T: rows in 3 groups, each row roughly a mix of its group's directions
T (109 x 10)
[[ 15  45  34 -28 -42   9 -21   6 -15   2]
 [ 36  49  19 -42  -6  -6 -20   8 -15  13]
 [ 12  -7  39 -17 -40 -42  18 -13  29   8]
 [ 11 -11 -23   8  20  31  45  10  48 -14]
 [-54 -22 -36   6   3  -9 -19 -40  -2  -6]
 [ 28  36 -24  51  16  -8  24 -18   3 -15]
 [-38  -8 -17  54 -19 -28  17   1 -13  21]
 [ 51  -2  10  -9 -22 -20  24 -18  39  24]
 [ -8 -57  -8  -5   4 -40 -11 -35  -8 -20]
 [  1  36   9 -30 -17  33 -49  14   6  23]
 [-34 -24 -29 -12  44  -6  16 -39 -11  14]
 [ 23   9 -21 -49  38  14 -24  20  26  -1]
 [-25  52  13  19 -31   4 -30  24  19 -10]
 [ 19  39  16 -53  -7 -33   6 -21 -12   7]
 [  3 -55  -2 -41  -6  27  -1 -31 -12  17]
 [-28  12  13 -20 -14  31 -46 -27 -25 -25]
 [-14  11  -2 -29  15  -5 -70  16 -13  -1]
 [-12  -5 -41  41  26  16  11 -39  22 -10]
 [  5  36  14  11 -30   1 -48  40  -8  17]
 [ 17  60  13  37 -22 -24  -9   4 -12   5]
 [ 12  -1 -33  28  42  27 -14 -41 -14  14]
 [-24  -1 -16   7  17   8 -68  13  -2  28]
 [ 25  33  27  10 -26   1 -38  19  -1  42]
 [ 16  17  19  -3   0  48 -21  41 -33 -19]
 [-25  -7  -9  33  11 -37 -51  18  -5  23]
 [-49  10 -54  -2  27  21 -10   2  -3   3]
 [-33  44   7 -33  -3 -13 -26 -28 -25  18]
 [ 59   3   7  10 -37  38  -1  -3   0 -18]
 [ 21 -51 -37 -16  -4 -14  26   2  17 -30]
 [ 52  32  13  25  15 -22   4  27 -22  17]
 [-31  38  -9  -5   5  21 -51  11  11  31]
 [ 10  29   5  41 -22  10  10 -30  34  38]
 [-35  27 -11 -37 -23 -13 -35  18 -25  21]
 [ 38 -28  -3  25 -10 -12 -48 -30 -21  -3]
 [-28   8  45 -10 -36   4 -43  20  -8  14]
 [  5   2  34   8 -32   0 -32  12 -46  34]
 [ 20 -27  23 -36 -28 -27  27 -15  36   9]
 [  8   7   1  18   3 -36  41  39  27  33]
 [-44  32  -8 -15 -33  33 -29 -11  20  -5]
 [-30  51 -19  31  39  -7  -5  14   2  13]
 [ 40 -15  32  -8   4   6  54 -24  10 -14]
 [ 40 -14   7 -42  18  16  39   9  14 -28]
 [ 27 -10  27 -13 -18 -13  55 -18 -33   3]
 [ 28   0  11  15 -22 -43  36  20  31 -24]
 [-33  23  13 -16  49  13 -20 -38  -6  15]
 [ 17  10 -10 -30 -18 -34  52 -11   6 -32]
 [ 28 -36 -12   6   6 -32 -49  27  17  -1]
 [-17 -12  14 -21   7 -20  64  32   4 -14]
 [ 21 -11 -17  27 -59  17   9 -24  25 -10]
 [  0  25   1 -29   7 -62 -14 -22 -10 -25]
 [-45   9   1  19  -7  25 -55   1  -5  23]
 [-22   8  17 -27  47 -21  43  20  12  13]
 [-30  -4 -56 -39  -7  13  -9 -23  15  14]
 [ -5 -18   8  46 -24 -42 -13  25  17 -28]
 [ 37  14 -21  26  -3  21 -52 -20   6  20]
 [-55 -34  -2  16  -8 -14 -22 -29 -27  -4]
 [ 43  -2  27   1  12 -14  13  51 -31  -2]
 [  9 -13  17 -45 -42  34  10  -4  22 -24]
 [  3  29  -5 -28  21  -5  62 -28   4   6]
 [  5 -22  33  28  16 -50  36  -9   6 -14]
 [ -2  19 -12 -44 -47 -29  24 -19  18 -11]
 [ 23  23 -49 -20  14 -38  33  -4 -10   2]
 [-10  25 -27  35  11  15 -50   6 -22  27]
 [  4 -46  -3  27  57  24  -1   5  -4   6]
 [-15  -5  42 -34 -43  16 -33  19   0   9]
 [-43 -20  -6  37 -12 -30 -23  -4   9 -39]
 [ 15 -17 -48  52  -7   1  31  12  -8  10]
 [ 27   4  55  36   3 -28  20  14  -9 -16]
 [-42  28   1  21   5  23 -37 -18 -38   9]
 [-32 -17 -16  -6  29  22  37 -41 -16 -23]
 [ 54 -23   3 -15   9  15  46   0   8 -23]
 [  9 -41 -16  18 -14 -22  53  20 -13 -19]
 [ 54 -38   3   9 -11  -5   6  36  28   9]
 [ 22  41  18  -1  22   4 -47  13   6  36]
 [ -5   9  -2  11 -17  51  19  25  47  21]
 [-30  -2 -22  42  45  22  -8   1 -24 -21]
 [ -6  23  28 -14 -50  11 -26  16   8  40]
 [-45  16 -27   9  20  11 -13   6  39  38]
 [ 13  39  13  25 -42 -12 -19 -21  28  29]
 [ 37  -9  -9   7   5   7  38  14  34 -48]
 [  5 -61  -9  24  -1 -39 -20   7   8 -19]
 [  1 -21  -3 -48 -39  15   1 -23  41  11]
 [ 26   7  12 -31  -4  30  58 -20 -13   6]
 [-34 -11 -25  23 -47  25  15 -17 -14 -28]
 [ 41  20  -9  51  29 -25  13  -6   1  19]
 [ 36  14  -1 -36  22  21   8   5  -9  54]
 [  1 -15  -9  -7  13 -13   8  61 -44 -20]
 [  1 -42 -22   7   6 -17  62   0  -2 -18]
 [  6 -22  61   7 -30  16 -23   4  24  15]
 [ 18  28 -23 -12  29  -1  -6  27  50  29]
 [ 19 -46  -3 -27  12  20 -35 -10 -31  25]
 [ 33  -4 -21  49  42  -8  23 -16  11   8]
 [ 30 -17   0 -13 -11  48   6   2  14 -52]
 [-13 -43  -9  45  -2 -30  34   6  22 -10]
 [-41  39  -5  12  -8 -34   3   5 -35 -31]
 [ 10   1  22  21   0 -36  20   0 -55  32]
 [-12  15  10  -3  -4  -9  65 -16  -3  42]
 [ 39   5  27  -7 -48  27  -8  29  17 -13]
 [  9  17  -9  -8  11  21 -35  30  20  56]
 [-32   3 -29 -39 -21  -6  27 -19   2 -42]
 [-13 -20  37 -33 -33 -41   3  -5  25 -17]
 [ -1 -24 -25  25  38 -39  30 -27  16  10]
 [ 24 -25   2 -46 -29  -2  15 -18  41  21]
 [-34 -21 -25 -13  46 -10  43   7 -13  -9]
 [-49  10 -33   3 -19  30  39  -7  16 -10]
 [ 21 -43 -25 -39  32  32  11  10   2   7]
 [-39  -7 -19 -50  26 -14   4  34   7 -16]
 [ 44 -10 -32  11  28  -3  45 -20  18  -6]
 [ 57  -2  14  -4  24  14  48  10   7   1]]
which group is each row in? (one row of each group first)
[ 14  26 -18  55  -5   7   5 -38  32  -1]
<93>
[ 48   6   4  -8 -28  17 -56   8   3  -8]
<17>
[-42   0 -11  44  -6  -1  -7   5  22 -48]
<2>

[ 44 -43 -11 -13  -2   9 -15  24  41   4]
<2>
[ 53 -15  -8 -12   2 -21  44 -16  29   6]
<93>
[  6 -13  -3 -19   8 -45  37 -33  -2 -40]
<2>
[ -9  13 -27 -14  14  27  17   8  62  22]
<2>
[-12 -50  38  27  39  11  -6  15  -7  -5]
<93>
[-37 -28 -19 -49 -22  14  -9 -20  24   5]
<93>
[ 29  29  30  -5 -44  16  -8  19   2 -39]
<2>
[-55  18  -9 -21 -14 -17   6 -27  37  16]
<2>
[ -2  23  19  42 -33 -29   4  24  12  39]
<17>
